In the data rows, zero lies at 4.5, halfway between 4 and 5.
Here are some points:
tensor([4., 3., 2., 4., 1., 2., 4., 4.])
tensor([2., 3., 3., 4., 1., 3., 4., 4.])
tensor([5., 4., 4., 3., 8., 5., 6., 4.])
tensor([5., 4., 5., 6., 5., 5., 6., 4.])
tensor([4., 4., 3., 3., 3., 3., 4., 5.])
tensor([6., 6., 3., 3., 5., 4., 5., 5.])
tensor([4., 3., 5., 5., 6., 4., 5., 5.])
tensor([5., 4., 5., 4., 6., 5., 6., 4.])
tensor([4., 4., 4., 5., 7., 5., 6., 4.])
tensor([5., 3., 7., 4., 6., 7., 5., 5.])
tensor([5., 3., 6., 5., 5., 7., 5., 4.])
tensor([5., 5., 4., 6., 3., 4., 7., 7.])
tensor([5., 1., 7., 5., 5., 5., 5., 5.])
tensor([2., 2., 5., 5., 4., 2., 4., 3.])
tensor([5., 3., 6., 5., 5., 6., 3., 4.])
tensor([5., 6., 5., 6., 5., 4., 5., 2.])
Then 16 other points, each followed by its number:
tensor([5., 6., 4., 5., 8., 5., 5., 4.]) 0
tensor([4., 9., 3., 6., 3., 5., 0., 2.]) 1
tensor([5., 6., 4., 6., 6., 6., 5., 5.]) 2
tensor([3., 5., 5., 5., 6., 4., 5., 5.]) 3
tensor([1., 5., 3., 3., 0., 0., 1., 5.]) 4
tensor([5., 5., 5., 6., 2., 3., 3., 3.]) 5
tensor([4., 5., 5., 5., 7., 6., 6., 6.]) 6
tensor([5., 7., 4., 4., 4., 5., 6., 7.]) 7
tensor([4., 5., 3., 3., 0., 2., 3., 6.]) 8
tensor([5., 6., 5., 4., 6., 5., 5., 5.]) 9
tensor([5., 6., 4., 4., 6., 4., 6., 5.]) 10
tensor([5., 6., 4., 3., 8., 6., 3., 4.]) 11
tensor([5., 5., 5., 6., 7., 6., 6., 6.]) 12
tensor([6., 3., 7., 5., 6., 6., 5., 5.]) 13
tensor([1., 5., 3., 3., 0., 0., 1., 4.]) 14
tensor([4., 4., 5., 4., 7., 3., 5., 5.]) 15
Which of these numbered points is nearest to each point below, looking only along the 2 directions in which the first points spread most? Its number follows each.
tensor([6., 1., 7., 4., 5., 8., 3., 5.]) > 13
tensor([4., 4., 5., 6., 6., 4., 6., 3.]) > 15
tensor([6., 2., 7., 5., 5., 7., 3., 5.]) > 13
tensor([5., 4., 5., 5., 7., 6., 4., 4.]) > 6
tensor([6., 7., 3., 3., 5., 4., 5., 6.]) > 7
tensor([5., 3., 7., 4., 6., 6., 4., 5.]) > 13
tensor([4., 3., 3., 6., 4., 3., 4., 3.]) > 5
tensor([4., 5., 3., 4., 2., 3., 5., 6.]) > 1
